In the data rows, zero lies at 7.5, halfway between 7 and 8.
Here are some points, one per row:
6,4,9,8,6,5,5,9,8,8,9,7,7,8,4,8,8,5,7,11,7,8,8,6
0,15,0,13,6,15,8,0,0,15,7,1,8,8,5,15,7,14,12,4,9,14,11,3
9,4,10,9,4,6,6,10,11,6,6,7,10,7,8,6,4,8,4,10,5,9,8,11
9,4,7,6,8,8,9,9,8,6,9,9,7,8,8,4,8,8,10,4,9,6,7,9
12,4,7,1,14,11,11,8,10,5,10,10,3,5,13,5,9,12,12,2,11,4,4,10
12,5,9,15,12,11,11,9,8,5,11,10,4,7,13,3,9,12,13,0,9,5,5,11
4,12,9,10,6,7,8,7,8,4,3,8,7,5,6,10,0,6,5,10,6,10,10,1
9,10,7,12,8,8,15,8,9,8,4,6,10,9,5,5,4,7,3,7,8,9,8,12
10,5,6,2,11,8,15,8,11,6,9,11,4,9,11,4,7,11,6,2,7,1,3,12
8,4,8,8,5,4,6,9,9,7,7,8,8,6,6,8,7,5,5,11,6,8,7,6
7,4,8,7,8,4,8,8,6,9,10,6,8,8,6,8,9,6,9,10,7,7,8,6
5,13,7,10,9,9,8,8,7,7,5,5,8,6,6,6,7,7,5,6,8,9,9,8
9,5,5,3,12,5,15,7,10,5,11,9,5,9,10,4,6,10,13,4,7,3,7,10
7,4,9,7,6,3,6,9,8,7,9,8,9,8,5,7,8,6,7,10,7,7,9,4
6,15,2,12,6,15,6,0,0,15,7,6,6,8,7,15,6,9,10,2,8,14,11,2
9,5,8,5,8,6,7,9,7,5,8,8,5,9,6,5,7,8,7,4,10,8,6,7
6,3,13,6,4,6,7,7,12,6,6,9,11,7,9,8,8,7,5,10,5,9,7,9
7,5,10,7,5,6,6,9,7,5,8,10,8,8,7,6,8,6,7,9,7,7,8,7
7,15,5,11,8,11,5,3,2,14,5,7,7,9,4,13,8,7,7,7,9,11,10,6
7,12,6,10,9,9,8,9,4,6,5,5,6,9,5,4,7,5,7,5,10,8,8,5
8,4,7,4,9,6,9,7,1,8,10,9,4,9,9,7,10,8,10,8,7,6,7,5
7,4,7,10,5,4,6,8,10,9,8,7,9,8,7,7,6,7,5,12,5,8,8,10
10,5,7,4,10,10,13,9,9,5,9,10,6,7,9,4,8,11,12,1,8,4,4,14
8,9,6,11,7,8,7,8,9,7,5,6,9,10,7,5,5,6,3,8,7,8,8,11
9,4,7,10,3,4,5,8,11,8,7,7,10,8,7,6,5,7,5,13,5,9,6,10
11,6,8,2,13,10,11,8,8,4,11,10,6,6,12,4,9,12,13,2,9,4,5,12
7,3,2,10,4,1,7,8,12,0,10,8,8,10,6,7,7,4,7,13,4,5,7,9
6,0,10,10,15,8,6,7,15,6,6,6,10,5,9,8,8,6,6,10,6,9,9,8
8,3,5,8,6,3,8,6,8,7,13,7,8,11,7,7,9,6,9,10,7,5,7,8
12,4,8,5,9,10,10,9,9,6,9,12,5,6,10,4,6,10,10,3,9,4,2,13
7,10,7,9,7,7,5,8,7,8,4,6,9,7,8,8,8,8,7,9,7,9,8,7
5,12,7,9,7,8,8,7,6,9,6,5,8,7,5,7,7,6,5,7,8,9,8,6
7,6,11,9,4,5,4,7,12,2,8,9,11,5,10,9,8,8,3,11,3,8,10,7
8,4,7,5,8,6,11,8,8,5,10,9,6,9,8,6,7,9,11,6,7,4,7,9
7,7,9,9,6,7,5,9,6,8,6,7,10,7,7,7,15,7,5,9,8,8,8,7
7,5,5,9,5,1,5,8,11,9,9,7,9,9,5,8,7,5,6,13,4,5,8,9
11,5,5,4,9,6,12,7,9,7,12,10,5,10,9,5,9,9,12,4,7,3,7,9
6,5,10,9,6,5,6,8,10,5,8,9,10,5,8,9,8,8,4,10,5,8,9,7
7,5,11,6,6,7,5,8,9,5,9,9,9,7,7,9,10,5,6,10,7,9,9,5
7,15,9,8,7,8,6,8,6,6,6,7,7,9,6,5,8,8,8,7,8,8,9,6
9,4,6,5,10,4,12,8,5,7,8,9,6,10,7,6,7,8,10,6,7,4,6,8
11,6,6,4,10,8,8,9,6,4,10,7,4,6,10,3,8,10,12,3,10,6,5,10
7,4,10,6,7,5,6,8,7,6,9,0,7,8,5,9,8,5,8,8,8,7,7,6
8,10,7,10,7,6,5,7,7,9,6,6,9,9,6,6,6,7,5,7,8,8,10,8
10,5,8,1,11,8,14,8,11,5,8,9,6,8,11,4,8,9,13,4,7,3,5,10
7,4,7,7,7,5,6,8,8,9,10,8,8,8,5,15,9,5,8,11,6,7,7,7
11,3,8,4,11,9,8,0,8,5,14,9,3,7,12,4,10,9,11,5,9,5,6,7
10,4,8,3,10,9,10,8,8,5,9,10,6,6,10,3,8,11,11,2,10,5,3,11
5,5,10,9,5,6,6,8,11,5,7,8,11,6,9,9,9,7,4,12,6,9,9,6
6,5,6,10,4,4,4,9,9,8,9,7,10,9,6,8,6,6,5,12,7,6,7,8
9,4,6,4,10,6,10,7,9,5,10,9,6,8,9,6,7,9,11,6,8,5,6,9
11,5,11,2,11,11,9,9,9,5,8,9,6,7,11,6,9,10,11,4,10,6,5,10
4,7,12,9,7,5,9,8,7,4,3,9,10,5,7,10,9,5,15,15,7,10,10,3
5,15,3,11,15,9,9,7,4,7,5,4,5,9,8,6,7,7,6,6,10,9,9,4
8,5,6,5,10,4,12,7,10,8,11,8,6,10,7,5,8,7,13,7,7,6,6,8
6,3,10,7,6,5,6,9,9,9,6,7,10,7,6,8,7,7,6,10,6,7,6,8
7,5,12,8,6,8,6,7,9,8,7,6,10,7,7,7,8,8,6,9,7,9,7,8
5,12,6,10,9,7,8,7,5,4,3,5,6,8,7,6,6,5,6,9,9,10,8,3
9,3,9,5,7,8,7,10,6,6,8,9,7,7,7,5,7,8,8,5,8,6,5,9
8,15,5,11,8,15,6,1,0,15,7,6,6,10,5,14,6,8,15,1,10,11,8,9
Along one direction, these points spread out more than along any other. How far along it is each point below, from 0 to 99? 50 is the average, and the first point above lies past it.
3,12,7,10,7,9,8,6,6,6,6,7,10,5,7,12,10,9,7,9,6,10,10,5 69
6,13,7,12,9,8,8,8,5,4,3,5,5,8,5,8,7,5,5,10,9,10,9,3 70
9,10,7,7,9,9,6,7,8,8,5,7,7,8,6,8,7,9,7,5,10,8,8,9 54
7,5,9,6,6,5,3,8,8,9,9,8,8,7,3,9,8,3,7,12,5,8,8,5 63
9,4,0,5,8,6,8,8,8,6,8,8,5,8,8,6,9,7,9,8,7,6,7,7 44
9,5,10,8,4,6,4,9,12,4,7,9,10,6,9,7,7,8,5,10,4,9,10,7 56
3,8,11,7,4,8,6,5,9,7,8,8,13,3,10,12,9,8,6,9,4,9,9,6 64
5,15,2,10,6,15,5,0,0,15,7,5,6,8,6,15,6,9,10,3,7,12,9,3 76
8,5,12,7,7,8,8,8,9,7,5,12,9,5,7,7,6,8,5,14,9,8,6,10 53
6,6,11,9,4,5,5,7,12,2,7,10,12,4,10,8,9,9,3,11,3,9,10,7 60
8,12,5,10,8,9,7,6,6,9,6,6,8,8,6,7,5,6,6,6,9,9,8,7 62
9,4,10,6,7,5,8,8,0,7,9,8,6,8,7,7,8,6,9,7,8,7,8,7 49
9,9,7,9,9,8,7,9,5,4,8,6,4,9,6,3,6,7,8,4,10,8,6,5 49
8,12,5,12,8,9,7,6,7,10,3,5,9,10,6,7,7,7,5,7,8,9,8,10 65
8,4,7,4,9,8,8,8,9,5,10,8,6,8,9,5,8,10,10,3,9,5,7,10 34
8,5,10,8,7,6,6,8,8,9,6,6,10,9,5,8,7,8,5,7,8,9,8,9 58
7,11,6,10,9,9,6,8,5,5,6,5,6,8,5,6,6,6,5,8,10,8,8,4 62
7,14,5,13,7,10,6,4,5,12,4,5,7,10,5,9,5,6,4,6,9,10,9,10 72
8,5,10,9,6,6,7,10,9,6,5,8,9,7,7,7,5,7,4,10,7,9,7,11 56
10,7,7,7,11,8,7,9,4,4,10,5,6,8,9,4,6,8,9,4,9,6,8,5 44
7,5,8,7,5,5,8,15,7,6,7,7,7,7,6,7,7,5,7,10,6,7,6,9 52
3,12,8,9,6,10,7,7,6,9,6,6,15,5,8,10,9,6,6,10,6,10,10,4 73
3,15,5,12,6,8,8,5,7,5,3,7,9,4,8,11,8,6,4,12,7,10,11,3 78
9,6,10,6,8,8,8,8,11,8,6,9,9,8,7,7,7,9,6,7,9,7,6,11 46
8,3,4,5,6,3,9,6,7,7,14,7,6,10,7,7,10,6,10,10,6,5,9,7 46
